In the rows, zero is written as 128.
One turn moves each row of this set onto another row. After a few examples, where does it send each row asked below?
Q_365: [146 112  91 131 129 145 142 118 144 105 136 154 140 125 141 125 159 138
 133  84 143 128 118 137]
Q_518: [146 108  97 139 123 158 134 137 146 117 124 123 139 106 148 130 141 128
 135  70 135 131 127 156]
Q_985: [159  96 125 110 133 141 122 163 130 137 127 120 149 114 158 128 119 130
 126 117 163 113 112 146]
Q_389: [127 127 148  93 106 128 123 103 168 112 119 131 111 106 128 105 149 142
 110 126 126 134 130 100]
Q_648: [139 127 136  85 115 121 129 105 143 115 147 141 113  94 113 115 138 143
 101 122 139 146 122 116]
Q_143: [ 95 130 132 124 110 154 151 135 128 129  97 112 112 136 159  94 117 110
 113 105 145 127  98 105]
Q_551: [138 142 131 110 140 152 110  78 121 139  97 138 128 142 133 125 105 105
 141 107 145 118 140 116]
Q_840: [104 142 141 155 153 138 142 127 108 143 144 113 114 114 119 132 125 115
 116 112 102 129 136 111]
Q_600: [116 101 124 148 136 114 132 149 115 120 110 165 104 126 138 117 123 116
 144 141 131 153 156 124]
Q_681: [106 141 142 113 100 172 133 136 135 118  90 117 129 129 148  92 117 108
 103 107 132 120 103 132]
Q_301: [122 135 131  79 107 123 139 118 151 112 136 121 110 101 114 116 163 135
 118 124 124 141 139 121]
Q_368: [140 133 117 102 145 148  98 101 125 134 107 130 144 152 135 115 111 103
 129 101 141 136 159 146]
Q_515: [141 107 147 103 117 106 143 157 129 127 130 131 114 124 163 118 119 112
 142 148 138 107 118 154]
Q_279: [141 140 137 106 137 104 115 115 155 120 139 128 145 126 146 128 114 144
 113 135 137 111 108  98]
Q_723: [126 107 122 130 114 107 147 149 126 123  98 138  94 111 149 104 127  98
 155 124 131 145 156 142]
Q_658: [136 134 121 134 145 103 116 138 143 148 139 150 138 145 126 147 125 136
 109 133 115 110 114 144]
Q_478: [110 132 132 140 143 138 144 126 108 144 156 134  84 114 136 148 129 104
 117 123 109 118 126 119]
Q_3: [132 117 129  74  97 145 119 119 155 112 135 135 107  96 141 131 150 134
 119 128 137 144 129 122]
Q_910: [141 134 135 113 133 150 108  89 133 139  86 128 153 132 123 117 111 110
 137  94 121 133 141 136]
Q_849: [118 142 140 157 147 132 130 124 108 139 164 138 111 125 121 131 117 112
 101 113 116 128 141 138]
Q_573: [112 140 139 109 112 165 136 125 126 133 100 129 114 138 143  98 107 122
 114 118 139 136  71 124]
Q_522: [146 115  90 124 140 151 134 148 144 107 142 126 134 122 157 115 157 126
 144  97 141 147 119 143]
Q_436: [103 135 136 149 138 131 140 123 127 140 149 130 102 136 107 145 140 130
 104 106  96 128 128 127]
Q_307: [135 109  93 131 116 133 147 140 143 112 134 132 141 113 122 121 155 120
 142  80 132 150 118 151]
Q_748: [127 109 129 125 148 118 136 158 119 125  95 145  90 109 152  99 121 106
 149 144 119 150 129 123]
Q_433: [129 125 128 119 140 145 100  98 125 144  99 117 131 135 109 138 101 118
 139  94 137 141 162 127]
Q_844: [137 117 118 114 144 122 106 148 122 161 117 128 143 154 118 143 105 124
 135 127 164 130 129 141]
Q_165: [117 109 132 142 130 116 135 160 114 118  97 132 110 102 133 100 113  95
 140 129 133 150 151 116]
Q_19: [ 99 121 129 116 112 178 122 138 119 126  91 132 125 146 161 113 105 118
 105 116 143 135 102 125]
Q_264: [114 134 138  94 129 108 149 132 120 127 133 112 125 153 157 121 103 116
 122 134 147 107  95 112]

Q_844 goes to Q_985
Q_573 goes to Q_648
Q_3 goes to Q_478
Now these:
Q_301 goes to Q_840
Q_433 goes to Q_518

